Each row is where one point has got to under a steady rotation. How many steps took it there?
The counts run from 0 to 654.
82	116	137	122	94	100	114	85	72	86	82	93	118	98	82	114	134	86	71	128	99	94	149	141	111	43	80	105	111	98	96	127	106	114	101	70 -> 353
122	83	97	117	84	126	121	83	85	75	109	66	85	98	128	90	127	133	57	109	122	95	138	93	121	67	123	76	130	110	105	125	87	120	127	74 -> 568
116	97	104	122	95	108	96	69	90	103	109	116	121	113	77	84	132	80	83	124	99	42	120	75	145	88	126	127	130	118	95	121	77	103	108	65 -> 653
126	116	81	133	95	95	122	70	69	127	120	94	78	108	77	84	118	100	92	80	122	49	162	96	143	118	93	91	121	89	105	80	97	94	91	86 -> 472
53	119	74	105	102	115	109	57	49	128	94	123	118	117	107	101	103	75	130	85	91	107	135	102	127	100	123	118	147	90	74	92	102	109	89	80 -> 393
121	112	99	127	82	120	128	88	77	120	89	98	144	109	101	92	86	89	92	116	95	82	138	76	143	108	122	127	145	105	85	81	51	95	77	89 -> 359
96	96	118	125	117	89	127	67	71	126	130	89	120	87	95	73	120	105	100	102	85	71	169	103	109	81	114	101	98	103	57	84	98	78	71	117 -> 289
59	117	122	98	98	80	131	77	58	108	77	69	127	108	124	80	108	92	125	130	89	97	155	110	115	97	101	112	125	86	70	92	115	99	68	89 -> 493
64	91	124	115	116	96	85	79	67	72	104	84	125	84	107	119	101	75	98	107	132	129	139	145	141	108	118	89	143	107	90	116	99	127	101	73 -> 479
114	93	90	143	97	109	83	97	104	96	121	52	124	106	101	69	99	103	74	128	108	70	143	113	119	89	107	111	124	114	48	125	58	122	100	76 -> 62
138	73	95	125	98	89	114	85	71	98	106	86	103	139	123	88	148	137	106	108	131	104	145	96	144	74	88	89	120	96	119	50	75	85	99	118 -> 373
136	93	103	118	94	118	132	87	96	99	99	94	103	99	92	90	138	133	66	90	140	91	139	149	109	87	93	97	136	83	106	111	82	137	77	77 -> 386
78	87	113	113	104	79	103	49	62	100	108	70	105	98	119	93	124	53	103	129	122	52	117	139	124	117	131	104	103	102	66	97	101	78	123	81 -> 380
93	104	111	102	96	97	118	69	66	109	115	44	116	109	131	85	124	67	73	113	126	46	121	123	116	113	138	93	108	89	86	95	90	83	120	73 -> 381
97	77	76	113	79	115	98	117	48	89	105	100	106	93	108	96	127	89	87	86	121	113	153	99	108	53	98	86	156	104	137	114	93	87	99	89 -> 421
93	105	107	119	89	85	85	71	67	116	100	109	114	121	83	97	144	58	126	130	107	74	129	116	123	53	91	129	115	97	101	79	83	69	105	101 -> 54
60	91	83	125	83	91	83	104	53	82	113	112	121	76	117	82	122	97	106	96	89	107	168	97	121	44	108	80	129	130	114	115	114	101	125	99 -> 71
111	72	85	130	82	96	96	100	76	86	108	87	115	108	157	107	95	143	94	122	131	110	124	115	137	82	118	115	139	125	98	94	68	124	100	77 -> 512
106	83	64	126	114	91	105	73	50	104	96	67	78	119	124	68	99	98	75	101	98	76	117	83	97	83	109	113	146	141	82	68	104	114	85	63 -> 516
85	125	75	117	89	80	133	54	99	127	94	121	129	108	88	92	143	96	101	94	95	72	134	142	148	73	95	115	114	86	84	107	115	105	98	85 -> 440
104	92	114	110	82	76	111	96	51	103	97	66	98	94	139	74	130	120	122	122	136	94	155	153	93	68	102	103	122	84	102	96	94	99	72	116 -> 139
114	105	79	104	86	85	75	76	103	101	106	88	98	122	92	103	152	73	81	92	130	71	136	117	142	61	105	96	142	90	129	115	86	89	121	63 -> 621
125	99	98	117	129	94	97	87	78	121	113	75	130	119	73	85	143	71	67	80	116	85	133	113	92	67	97	102	143	93	98	83	67	77	74	92 -> 235
105	117	103	130	91	112	104	111	37	93	74	106	100	102	141	103	89	110	112	108	124	116	159	138	92	87	89	117	139	107	102	93	82	138	96	100 -> 308
101	57	137	104	132	95	139	73	56	83	83	85	84	105	86	114	138	79	69	123	117	110	117	125	108	89	95	109	139	114	80	81	113	104	84	81 -> 81
110	111	122	103	73	125	123	82	63	108	99	69	109	125	114	104	146	97	74	119	118	77	132	122	101	49	107	92	117	66	122	122	81	89	104	70 -> 0
80	121	81	124	111	75	112	86	83	108	89	123	153	124	111	86	127	92	95	100	74	87	148	104	148	77	90	114	105	123	75	79	101	98	126	111 -> 609
87	86	87	120	120	114	59	76	71	76	80	55	111	124	118	62	124	56	125	106	128	98	122	118	116	113	110	104	141	107	75	80	77	109	109	96 -> 279
84	123	73	116	96	64	111	79	101	136	93	100	138	120	90	77	144	93	87	83	99	65	130	143	122	56	89	110	126	90	101	94	115	96	89	81 -> 439
108	97	130	112	94	103	111	78	84	81	117	85	125	80	128	75	134	126	94	91	128	73	163	96	108	93	151	106	131	94	123	116	89	116	86	91 -> 186
85	85	63	136	103	125	112	76	59	109	87	127	92	103	92	113	94	73	89	102	100	113	109	127	133	87	104	120	155	117	54	96	78	124	119	83 -> 362
115	86	115	119	103	90	136	80	40	103	121	79	73	91	94	94	125	102	70	122	93	91	172	93	101	68	96	97	108	99	92	93	110	73	102	101 -> 320
69	121	82	135	79	95	78	66	89	124	115	73	137	100	118	92	83	100	91	107	97	86	127	116	142	64	115	95	121	100	90	96	98	132	85	52 -> 595
82	136	126	114	92	115	58	70	66	93	108	107	115	108	87	96	117	73	126	103	106	83	173	105	117	88	121	119	126	89	100	119	77	107	101	86 -> 154
86	124	95	103	101	104	97	90	80	92	71	107	126	123	134	81	141	123	112	72	116	121	148	146	104	67	98	100	126	83	105	89	99	129	95	105 -> 339
93	107	137	147	110	89	84	55	64	96	104	112	93	95	107	85	93	116	124	129	97	97	149	125	121	70	87	118	89	124	81	74	91	137	85	105 -> 106
73	77	121	99	106	147	135	73	49	88	108	85	121	121	145	92	132	132	81	124	95	100	133	88	117	82	118	79	102	118	77	108	99	116	116	77 -> 398
105	100	110	137	112	96	108	49	69	95	82	113	92	92	92	77	152	102	95	90	104	107	126	147	89	47	77	107	123	108	89	72	102	122	100	117 -> 136
105	126	78	117	93	72	122	86	90	127	103	79	153	99	113	71	134	96	72	82	104	41	136	122	119	69	116	96	114	83	109	90	101	87	91	93 -> 87
68	117	101	121	105	125	93	30	99	115	92	76	117	103	103	77	92	104	98	106	85	102	117	98	142	93	118	103	129	102	55	91	85	139	83	65 -> 245
89	100	117	101	105	82	111	106	40	85	92	128	116	122	118	74	127	92	126	113	115	50	158	89	109	101	128	134	130	106	116	104	101	99	100	96 -> 606
